[[135 130]
 [150 145]
 [130 136]
 [144 132]]
:
[135 145]

[[132 141 136 132 134]
 [127 131 150 121 119]]
:
[132 131]

[[130 133 153 127 123]
 [130 129 125 120 122]
 [122 131 143 126 121]
 [136 128 135 128 135]]
:
[130 129 143 128]

[[138 109]
 [153 132]
 [148 140]
 [119 130]
 [139 152]]
:
[138 132]

[[123 107 115 141 132]
 [145 127 125 145 127]
 [126 101 122 134 137]
 [130 111 125 129 144]]
:
[123 127 122 129]

[[122 122 105]
 [146 142 118]
 [130 104 134]
 [151 138 127]]
:
[122 142 134]

[[117 124 157 139]
 [130 131 138 108]
 [122 136 125 134]]
:
[117 131 125]
---
[[124 127 126 117 139]
 [137 132 132 145 100]
 [131 126 123 133 115]]
:
[[137 132 132]
 [131 126 123]]

[[125 108 111]
 [117 100 123]
 [135 138 124]
 [122 146 154]
 [135 148 121]]
:
[[117 100 123]
 [135 138 124]]

[[125 147 105]
 [127 125 118]
 [119 126 123]
 [137 157 129]]
:
[[127 125 118]
 [119 126 123]]

[[119 121 130 116]
 [112 119 128 104]
 [125 116 101 138]
 [142 124 125 156]
 [144 140 128 149]]
:
[[112 119 128]
 [125 116 101]]

[[143 137 136 135 122]
 [115 119 112 128 126]
 [105 118 118 124 133]
 [134 131 131 130 126]]
:
[[115 119 112]
 [105 118 118]]

[[157 112 120 102]
 [142 122 119 131]
 [134 111 113 110]]
:
[[142 122 119]
 [134 111 113]]

[[121 120 129 146]
 [130 125 119 143]
 [139 135 109 135]
 [139 100 129 137]
 [124 123 124 144]]
:
[[130 125 119]
 [139 135 109]]

[[134 132 135 134]
 [153 102 111 134]
 [132 128 129 144]]
:
[[153 102 111]
 [132 128 129]]

[[121 129 135]
 [122 135 140]
 [119 146 146]
 [121 108 100]]
:
[[122 135 140]
 [119 146 146]]
---
[[127 143 134 127 133 122]
 [127 155 122 121 128 127]
 [130 152 111 122 121 125]
 [151 113 135 134 127 136]
 [128 132 124 140 113 151]]
:
[[151 113 140 124 132 128]
 [136 127 134 135 113 151]
 [125 121 122 111 152 130]
 [127 128 121 122 155 127]
 [122 133 127 134 143 127]]

[[113 111]
 [117 117]
 [132 148]
 [126 138]
 [117 118]
 [133 150]
 [123 131]
 [125 137]
 [123 132]
 [119 123]]
:
[[123 119]
 [132 123]
 [137 125]
 [131 123]
 [150 133]
 [118 117]
 [138 126]
 [148 132]
 [117 117]
 [111 113]]

[[145 149 133 111 149 117 120 140 138]
 [145 148 133 109 144 117 121 142 138]
 [145 135 133 111 144 117 121 135 138]
 [138 133 126 109 144 117 113 134 137]
 [146 146 133 113 144 116 120 134 137]
 [138 138 126 110 143 117 113 135 138]
 [138 142 126 110 143 116 120 136 137]
 [138 142 133 110 144 117 120 134 138]
 [144 142 133 113 144 116 120 133 138]
 [146 147 133 112 145 116 120 142 138]]
:
[[138 142 120 116 145 112 133 147 146]
 [138 133 120 116 144 113 133 142 144]
 [138 134 120 117 144 110 133 142 138]
 [137 136 120 116 143 110 126 142 138]
 [138 135 113 117 143 110 126 138 138]
 [137 134 120 116 144 113 133 146 146]
 [137 134 113 117 144 109 126 133 138]
 [138 135 121 117 144 111 133 135 145]
 [138 142 121 117 144 109 133 148 145]
 [138 140 120 117 149 111 133 149 145]]

[[140 111 112 108]
 [112 146 147 153]]
:
[[153 147 146 112]
 [108 112 111 140]]

[[139 131 113]
 [143 132 107]
 [139 131 113]
 [129 122 127]
 [131 129 125]
 [132 103 126]
 [129 123 127]
 [129 123 128]
 [130 128 126]]
:
[[126 128 130]
 [128 123 129]
 [127 123 129]
 [126 103 132]
 [125 129 131]
 [127 122 129]
 [113 131 139]
 [107 132 143]
 [113 131 139]]

[[125 132 148 112 120]
 [122 132 156 109 118]
 [142 136 126 136 115]
 [122 133 154 109 111]]
:
[[111 109 154 133 122]
 [115 136 126 136 142]
 [118 109 156 132 122]
 [120 112 148 132 125]]

[[132 127 128 129 138]
 [139 140 121 122 133]
 [131 135 130 126 121]
 [131 126 135 105 119]
 [127 121 134 121 135]
 [128 124 138 125 127]
 [133 125 137 120 121]
 [118 125 132 133 123]]
:
[[123 133 132 125 118]
 [121 120 137 125 133]
 [127 125 138 124 128]
 [135 121 134 121 127]
 [119 105 135 126 131]
 [121 126 130 135 131]
 [133 122 121 140 139]
 [138 129 128 127 132]]
---
[[101 135 145 128 101]
 [102 106 149 119 126]
 [126 113 142 128 154]
 [108 149 143 130 118]
 [155 118 155 145 135]]
:
[[101 135 145 128 101]
 [126 113 142 128 154]
 [155 118 155 145 135]]

[[123 146 134 128 147 157 124 129 121 132 129]
 [125 120 143 137 118 124 130 120 121 134 136]
 [130 131 136 136 118 118 128 125 129 134 134]
 [122 127 128 130 145 133 131 124 122 135 122]
 [139 127 131 135 116 130 117 123 127 138 136]
 [124 139 126 133 135 152 125 130 120 130 128]]
:
[[123 146 134 128 147 157 124 129 121 132 129]
 [130 131 136 136 118 118 128 125 129 134 134]
 [139 127 131 135 116 130 117 123 127 138 136]]

[[125 125 131 132 128]
 [120 122 138 129 125]
 [118 119 136 127 122]
 [138 139 122 138 139]
 [116 113 126 102 108]
 [135 136 124 131 137]
 [132 132 128 123 130]
 [120 122 136 125 123]
 [126 126 129 127 126]
 [119 120 137 125 122]
 [143 143 118 142 143]]
:
[[125 125 131 132 128]
 [118 119 136 127 122]
 [116 113 126 102 108]
 [132 132 128 123 130]
 [126 126 129 127 126]
 [143 143 118 142 143]]

[[132 137 124 133 125 125 128 127 130]
 [122 124 122 120 128 124 130 130 124]
 [129 126 127 133 123 128 137 130 125]
 [130 125 133 123 122 124 126 125 130]
 [124 120 127 123 128 124 129 129 126]
 [149 125 121 126 145 126 112 133 117]
 [131 133 133 123 131 132 133 131 132]
 [138 122 124 124 126 126 130 132 131]]
:
[[132 137 124 133 125 125 128 127 130]
 [129 126 127 133 123 128 137 130 125]
 [124 120 127 123 128 124 129 129 126]
 [131 133 133 123 131 132 133 131 132]]

[[121 124 123 129 128 120 128 113 129 142 135 129 121 140 128 128]
 [124 152 121 127 137 129 125 138 136 122 123 122 129 128 124 127]]
:
[[121 124 123 129 128 120 128 113 129 142 135 129 121 140 128 128]]

[[144 123 111 127 118 123 139]
 [154 133 105 119 101 132 119]
 [115 121 151 145 110 116 105]
 [119 122 147 143 109 116 107]
 [144 110 117 134 115 107 153]
 [124 122 135 134 120 120 121]
 [120 122 132 131 144 127 145]]
:
[[144 123 111 127 118 123 139]
 [115 121 151 145 110 116 105]
 [144 110 117 134 115 107 153]
 [120 122 132 131 144 127 145]]
---
[[122 122 140]
 [105 128 130]
 [122 114 133]
 [130 121 123]
 [123 121 133]
 [147 138 143]]
:
[[105 128 130]
 [130 121 123]
 [147 138 143]]

[[135 130 132 129 125 131 124 124 125 139 123 141 131 119 128 140]
 [128 121 137 127 127 132 126 123 127 141 134 131 130 122 134 141]
 [136 122 129 131 123 132 121 122 124 140 127 127 129 124 133 151]
 [130 121 136 130 127 128 121 124 126 137 133 127 128 121 137 148]
 [130 123 131 131 123 130 124 124 126 135 132 124 127 119 136 150]]
:
[[128 121 137 127 127 132 126 123 127 141 134 131 130 122 134 141]
 [130 121 136 130 127 128 121 124 126 137 133 127 128 121 137 148]]

[[114 128 122 117 125 124]
 [104 136 112 111 116 122]
 [130 123 143 135 135 137]
 [117 123 147 130 134 140]
 [139 123 130 134 129 132]]
:
[[104 136 112 111 116 122]
 [117 123 147 130 134 140]]

[[121 124 157 124 149]
 [124 127 149 127 147]
 [128 128 127 128 128]
 [125 127 147 127 144]
 [129 129 123 129 129]
 [157 158 111 158 156]
 [123 124 134 124 134]
 [105 106 144 106 112]
 [103 103 145 103 110]
 [120 119 116 119 108]
 [126 129 149 129 149]]
:
[[124 127 149 127 147]
 [125 127 147 127 144]
 [157 158 111 158 156]
 [105 106 144 106 112]
 [120 119 116 119 108]]

[[130 122 127 127 136 131 141 123 129 120]
 [128 114 132 131 137 122 141 117 124 124]
 [125 117 132 141 131 122 140 119 127 122]
 [125 114 140 145 138 121 142 135 115 103]
 [122 119 148 135 139 123 146 123 127 117]]
:
[[128 114 132 131 137 122 141 117 124 124]
 [125 114 140 145 138 121 142 135 115 103]]

[[121 141 145 138]
 [127 145 154 131]
 [151 128 126 147]
 [125 158 134 143]
 [103 129 121 143]]
:
[[127 145 154 131]
 [125 158 134 143]]

[[147 128 134 135 123 134]
 [103 124 136 139 133 138]
 [141 140 123 132 133 140]
 [125 137 141 124 127 148]
 [141 130 120 128 131 115]
 [113 140 127 128 129 141]
 [145 119 123 114 126 136]
 [133 134 132 125 125 135]
 [150 151 115 132 139 147]
 [101 132 114 140 132 135]
 [141 140 117 117 121 143]
 [113 111 132 145 130 122]]
:
[[103 124 136 139 133 138]
 [125 137 141 124 127 148]
 [113 140 127 128 129 141]
 [133 134 132 125 125 135]
 [101 132 114 140 132 135]
 [113 111 132 145 130 122]]
